One vector is turned by the same rotation once a tick. Each row is the vector after some number of ticks, and that number follows the row.
The counts run from 0 to 496.
[ 14 -12  16   7 -25   9  -4  11 -12 -12  -8 -13  23  15 -35 -32   0 -10
  -9 -13 -20  10  15  36  -5 -16 -25  32   1   7  17   7  -6 -46  -7   1
   8  20  -9  -4  29  -9 -30  23   1 -13  16 -22   5 -30   6 -17  -1 -19
  28  -7  -9  24  62  12 -18  24]
341
[  8  -6 -21  24  17   2  -9   9  -1  -4   4 -10  28  28  11  -4  -3  34
  -7  -4  14 -13  21 -12  -1   2  -4   5   9  19  13  10  11 -32  21  34
   7   1 -25  22  34 -14  -6  13  17 -59 -50  12 -24  11  21 -16 -21 -28
  14  23  10  -9   6  31  -7   9]
191
[ 14 -16   9  27 -16   4 -16   3  15  26  -9 -14  -6   4  -9 -41  -4   1
  11  -7 -10 -11   7   1  20 -30 -17  12  -4  -2  11  -1   2 -54   4  30
  14   0 -13  26  34  11 -19  16  10 -28  -5  24 -20   3  19 -38  -4   4
   6  16   4  12  42   9 -54   7]
35
[ 13  -8   7  20  -9 -12   8  22  -4   3  -4 -15  -2  25 -32 -38  -5  11
   0 -16 -17 -17   6  19 -28   9 -33  11 -10   9 -12  20 -42   0   4   2
   8   8 -17  -5  17 -37 -10  23   0   4 -14 -12   4 -12  19 -23  12 -13
  -6  19  -3 -27  42  55 -32 -12]
199
[ -4  -9 -10  12 -21 -13   7  27  -7   7  10 -14  13  26 -13 -28  32  -4
 -16  -9  -3   7  26  -1 -24 -12 -18  14  -5   9  12   5   8 -57  17   1
   9   5   2   6  26  29 -31  13  32 -15 -36 -38 -25  14   9 -16  -6   5
  19  12  -4  -8  46  11 -19  -3]
296
[ 16 -25   7   7 -24  31 -22  -3 -26  -7   2  -7  23  31 -25 -11 -17  17
   8  -6  14  -2  -1  23 -22  20  -8  14  20  36  -3  21   0 -26  -9   4
   5  34 -26  10  34 -29  11  17 -14 -47   3  10  -4 -34   2 -28  -5 -38
 -17  17   5  -3   1  23  -6   6]
464
[  4  10 -24   2  14  29  -7 -14 -12  -7   3  -3   6  45  11 -35 -20   5
   0  -4   4 -28  22  29 -17 -18  -7   5 -10   6   0  49 -17 -26 -11  14
 -13  18   4   5  11 -19 -28  36  -7 -38  -7  24  26 -27 -13 -24 -17  -1
 -14   7 -22  -6  28  35   8   1]
127
[ -3 -23   7   2 -36   5  13   0 -13 -26  19  -9  20  12  -1 -24 -13 -13
   5 -23  16  24  19  15 -20  -8   3  15  18  17   1  26 -21 -31   4  -3
  -2  25  14  17  30  17 -12  50   6 -23  -4   2  -2 -25 -13 -42 -24 -15
  -2  36  -1  -7  35  33  18  -8]
419
[  2  15 -26   7  11  30  -9  -2 -13 -11   7 -11  12  43  -3 -34 -13   2
  -5  -3   4 -25  18  25 -13 -25  -6  -1  -7   7   6  45 -20 -25 -19  12
 -16   3  17   8  10 -10 -33  34   3 -34 -12  26  23 -30  -8 -20  -7   6
 -10   2 -18   3  35  37  25   2]
126
[  3   2 -18   8  -2  34 -14 -12  -5  22   1 -11  -9  46   2 -38  -3  -5
   5  -8  -8 -22  19  26  -3 -31 -19  17 -23  22  11  35 -10 -57   7   8
  15  19   4  13   8  11 -41  15 -15 -35  -3  18  21 -13  -7 -14   1  20
   5  -7 -16  15  29   1 -19   5]
9
[  0 -32  12  17 -24   0  -1  -2   2  12   6 -17  -8   2   4 -36 -21   4
  32 -18   6  10  -6   2   0 -17 -16   4  10  10   2  19 -19 -32   2  24
  -2  10 -15  31  40   1   2  35   3 -32  -4  31 -19  -8   4 -46 -23  -7
 -20  42  22 -12  20  36 -15 -20]
435
[ 10   5   6  24 -25  12 -11   6  11  31  -2   6   0  55 -23 -30 -14   6
  11  -9 -10   2  27   8 -14 -11 -37  -8 -38  10  -8  28 -14 -50  17   5
  33  -1   2  -7  13  20 -23  23   6 -18   5  15 -12   0   6 -15  14   7
 -10  13  -4  -7  14  20 -45  14]
53
[ 14  21 -31  24   6  24 -12   2  -1  -9  -9 -11  21  50 -33 -15  -5  18
 -16  -5  -2 -34  23  15   9 -11   7  12  -2  -1  10  16   2 -29  -5   8
   5   3  11   6  19 -11 -35  25   5 -35 -24  33   4 -30  16 -26  13  -5
  10 -13 -19  11  42  30   4  28]
485
[  4   9 -32 -11  18  15  -6   0 -16   0   4  -6   0  42  11 -31 -12 -21
   1 -24  -2 -24  23  32  -8 -21 -19   8 -19  14  22  29 -24 -36  -5  -7
  -5  25 -12   1  13 -25 -19  24   3 -37 -21 -16  28 -18 -12 -18  -1   1
  18  -9  -7   0  42  22  14 -12]
286
[ -2  -9  -2  25  -9   4   3 -24   8  -3  -7  -7  10   8  13 -20 -26  26
  16 -14   9   6  15 -10   7 -17   3   9   4  -7  14   4  -8 -27  24  44
   2  25 -13  24  27   2 -19  30  -1 -43 -14  25 -22  -1  -1 -40 -22 -16
  -4  47  26  -2  18  36 -25  -4]
74
[  6 -31  15  14 -40   0   4  -4   2 -27  10   5  28  -2 -25 -14 -15   8
   4 -20  13  19  11   3  -4   0   8  22  19  17   8   8   1 -42   7  -1
  15  28 -13  17  44   8 -16  34  -3 -26  -1  18 -26 -28   3 -38  -5 -28
   8  21  13  14  41  22   3  18]
60
[ 16   5 -14  -2   3  38 -24  14 -21  22   7 -17  19  45  -8 -22  39  17
 -19  -5 -11 -28  17  11 -25 -18 -33  24  -5  33   9   0  16 -36  -4  13
 -10   9 -11   4   2 -10 -32  -5  14 -43 -38 -17   0  -2   3   8   2   5
   4  15   9   4  24  10  -6   7]
267
[ -7  -9 -12  15 -10   0   9 -15   4  11   4  -3  -7  40  -1 -22 -19   7
  15 -16   1   8  27   2 -28   8 -27  11 -25  28   6  33 -17 -50  45   1
  36  37 -21   5  18   5 -20   9 -18 -32  -6 -15  -8  10  -9 -14   0  -5
   6  29  10 -13  -7  29 -29 -16]
332
[  7   9  -4   1   5  28 -16 -16   6  22 -17  -7   6  52 -12 -34 -11   2
  -3   3 -12 -27  26  15   0 -17 -17  17 -19  -6  11  21  20 -58   8  21
  16  16 -27  -5  23  -3 -47   7  -6 -28  16  23  -7  -7  -2 -21   2   8
  14  -3  -8  23  23   4 -30  18]
369
[  7 -13 -17  24  -5   5 -11 -14 -11  -1   2 -17  10  15  13 -15  -3  11
  -2  -5  17   6  24  -7  11 -20   3  -8   4  23  26  -2  14 -54  20  29
  18  14 -13  27  40  12  -6  15  16 -63 -25  13 -20  13  -7 -35 -11 -16
  14  28  23  -4  19  19 -16  -1]
32
[ 10 -14  -6  22 -24   8  -2 -12  -8 -23  26  -5   6  24 -30 -12 -14  -7
   0 -25  21  -2  22  19  -5   9   2   4  -1  33   8  10 -15 -26   8 -24
  20  24   6   5  28  -7  -5  25   0 -35 -14  17   6 -26 -15 -41  43 -13
   6  17  26  -5  32  40  25  -4]
43
[ -2 -30  12   2   8 -14   7   6   7   9  -6 -20   9  -2   0 -31   2  18
   5  -6 -10 -15   1 -14 -11  -5 -17  26   9   1   9   8  -6 -32  14  40
 -10   1 -58  11  39 -27 -20  16   4 -17 -19  12 -37   7  19 -25 -23 -15
  19  29  15   8  32  23 -21  -3]
235
[  9 -11   6  20 -25   5   5 -14  -1 -15  23  -5   1  27 -28 -20  -5   0
  -7 -30   6 -10  24   8 -17   8 -15  30  -5  26  -4   6 -20 -11  20 -20
  20  37   0  -4   8 -11 -16  16  -8 -22  -7   3   2 -19 -11 -34  45   0
   9  42  26   0  31  54  15 -12]
361
[ 18   7   8  28 -30  14 -10   6   5   1  -2 -11   7  27 -50 -35  15  18
 -20  -8 -12 -26  15   0 -14 -14 -13  30  -2  -5 -10   0  -7  -8  -1   5
  10  14  15  -2   9   3 -38  15   7   2  -9  14  -2 -14  10 -38  30  11
 -13  27   8   0  49  45 -30   6]
80
[ 11  -1  -8  11  -5  16 -13 -19 -14   0   6 -13  22  39   8   1  -6  16
  -6 -16  19   6  33  -1  -2  -3 -16   6  -4  24  16  -4  13 -40  29  12
  19  25 -21   4  21  -6  -9   7   7 -66 -23  -9 -15   5 -16 -15   6 -21
  14  39  36  -1   2  24   1  -1]
349
[ -2 -25   3   2 -29   9   8  -5 -13 -33  15  -1  19   7   0 -24 -17  -9
  -4 -25  18   8  15  17 -18  -3  10  32  26  20  -2  22 -12 -30   4  -3
  -1  41   2  24  29   8 -10  36  -1 -30  -2   1  -1 -27 -15 -46 -28 -16
   1  33  -9   0  33  27   9  -5]
420
[-11 -21 -16   0   1  12   1  -8  13  25  13   7  -9  32  13 -29  -4   8
  23 -28   4 -18  21  -6 -29   3 -24  26  -5  33   5  27   8 -56  29   4
  17  35 -29  20  23   2 -19  -3 -16 -40 -27   1 -20  12   8 -12  -7  10
   0  19  12   4  -5   7  -8 -15]
291
[  3 -10   3   2  -5  -6   9  29   3  19  13 -11  12  43 -15 -34  27   3
 -17   4 -14 -12  24  -3 -35  -4 -36  13 -26  18 -11  29  -3 -52  15  14
  10 -17 -15 -13  12  10 -43  16  19  -4 -20 -11 -26  19  13   3   0  15
  16  17 -15  -1  27  21 -18   7]
254
[ 17  -8  -2   8  -9  25 -21 -18 -19   6  11 -14  23  43   3   4  -9  19
   2 -20  14  15  27   9 -10  -1 -28  -2 -11  34  15   2   4 -40  21   8
  15  21 -22  -6  15 -10  -4   8   2 -61 -18 -11  -7  -9 -21 -10  13 -21
   5  35  47   1  -3  28   9   3]
348
[ -4  -8 -18  15  -8  23  -7 -12  11  19  -2   2  -7  41  -1 -21 -24  13
  27 -15  15 -18  12  -3 -12   3   3  10   2  18  -3  37   9 -44  20  13
  20  33 -18  25  31   5  -8  11 -19 -45 -11  39 -15  -9  10 -32 -13  -1
 -23  17   0  -6 -10  19 -20  -2]
450
[ 10  -4 -25 -11  -5  20 -13  -8 -13  -4   4 -12   9  29 -16 -26   5 -20
 -15  -8  12 -29  25  17   0 -22  13  14   7  -1  22  -3  22 -44 -10  -7
  -7  25 -14   7  42  -9 -18  12  17 -35 -19   4  -5 -19 -15 -48  14  -3
  16  -4   2  12  52   3   5   0]
5
[ 10  -8 -12  26  -4   0 -12  -9   2   4  -3 -17   3  12  13 -25  -5   8
   1  -3   8  -6  17  -7  22 -19   4  15   4  12  25  -9  17 -53  25  29
  22  16 -11  32  38  15 -12  11  14 -52 -24  17 -22  13   3 -37 -15  -9
  16  27  10   5  30  11 -32   5]
33
[ 10   4  -8  30 -31  -5   0  33   4  -8  -6  -8  18  36 -31 -24   5  -1
 -19  -1   2  -3  26   3 -12  -3   0   8  -2 -11 -11  14   5 -36  12   4
  21   1  23  13  33  25 -19  31  23 -10 -22  -6 -24  -5  16 -38 -11 -11
  -1  14 -28 -15  41  28 -37  15]
456
[ 20   8  -9   7  10  32 -15  15 -26   6  -3 -18  25  50 -17 -20  19  27
 -25   6 -16 -24  18  27 -30   3 -37  28 -10  32  -6  21 -13 -19   3  13
   4  11 -14 -11  -4 -27 -31   8  -7 -31 -18 -22  14 -14   6  12   3 -13
   8  12 -10   5  23  29 -17  20]
226
[ 12  -5  -5  13 -18  13  -5   9  -4  -9  11 -18  11  23 -42 -33  30  14
 -33   8   8 -45  14  -4 -27  -1   7  25  18   8 -18   4  19 -11 -11   7
  -1  15  -3   7  28  -3 -23  11  22  -9 -18  13 -17 -11   8 -49  21   1
  -8  32  -2 -10  46  41  -5  -4]
121
[ -8 -15 -15  -2  -2  37 -10 -29  -3   4  12  -9   9  32   7 -21 -16   3
  17 -14  24 -16  14   4  -7 -17   1  11   5  16  12  28  12 -50  -6  14
  -7  19 -12  22  32   5 -25  18  -7 -53  -9  43  -9 -24 -15 -31  -2   6
  -4  14  19  16  11  12  34  -1]
407
[ -6 -35  10  28 -27   4   3  -7  -2  10   7 -29  -3   0 -12 -38  -9  10
  22 -12  12   6  -8  -3  -8  -9  -9  12  20  17   7  13  -7 -31   4  28
   2  16 -19  28  40   6  -9  20  -4 -22  -8  24 -24  -6   0 -46 -17  -7
 -18  41  22  -9  24  36 -17 -28]
436
[ 15 -14  17  17 -22  19  -7   5 -18 -13   2 -15  19  16 -24 -33   1   0
  -9 -10 -21  11  12  40  -5 -11 -29  36   1  26  13  12 -16 -39  -6  -6
  19  19  -5   0  10  -7 -33  19 -16 -20  19 -14  16 -33   3  -5   4 -16
  23  -1  -6  27  50  19 -13  23]
342
[  8   8  -1  13 -18  16   1  -5 -24 -15  23 -20   4  40 -21 -33   5 -16
 -25  -8   8 -16  29  27 -18 -11 -10   9 -10  21  -8  18 -13 -11   0 -11
   2  22  21  -6   7  -2 -17  28   8 -20  -3   0  21 -21 -29 -38  26   4
  -2  35   4 -16  39  48  15 -14]
402
[-12  -5  -7  18  -3  11   8 -15  -3  19   4  -9  -5  46   1 -25 -20   8
  21 -16  -1  13  22  15 -25   3 -34   1 -26  33  16  36 -22 -56  34   9
  23  32 -17   0  15   1 -29  11 -22 -29  -3 -13  -4   2 -13  -7  -5  -4
   5  14  13  -6  -2  29 -23  -9]
331
[ 11  22 -25  25 -13  28 -16   6 -13  -3   8 -20  11  47 -38 -27   7  -2
 -16 -12   5 -17  20  24  -3 -21  -7  -1  -2  13   4  15  -5 -20 -17  -8
   4   1  36   8  15   2 -21  28  16 -26 -23  15  21 -28   0 -32  22   4
 -11   1  -4  -9  46  39  11   0]
443
[ 17 -15  12  19 -35  -1   0  29  -4 -24   8  -2  19  20 -24 -25 -14  -2
   1 -24  -6  15  12  25  -2 -13 -14   8   0  15  -5  29 -30 -32  -7  -9
   8  -9  30  13  17  12 -17  51   2 -16  -6   9   9 -33  19 -27  -9 -10
  -4   4 -16   0  49  31  -2  22]
459
[ 12 -16   2  27   8  -9  -9  22  22  13 -16 -13   9  13  -9 -32  -3  26
  11  -7 -17 -16   3  -8   9 -16 -21  15   6   1  10   5  -6 -39   4  39
   3 -22 -26  20  33 -14 -18  21  16 -24 -26  25 -27   5  46 -16 -15 -11
  10   8   1  11  40  19 -28  16]
194
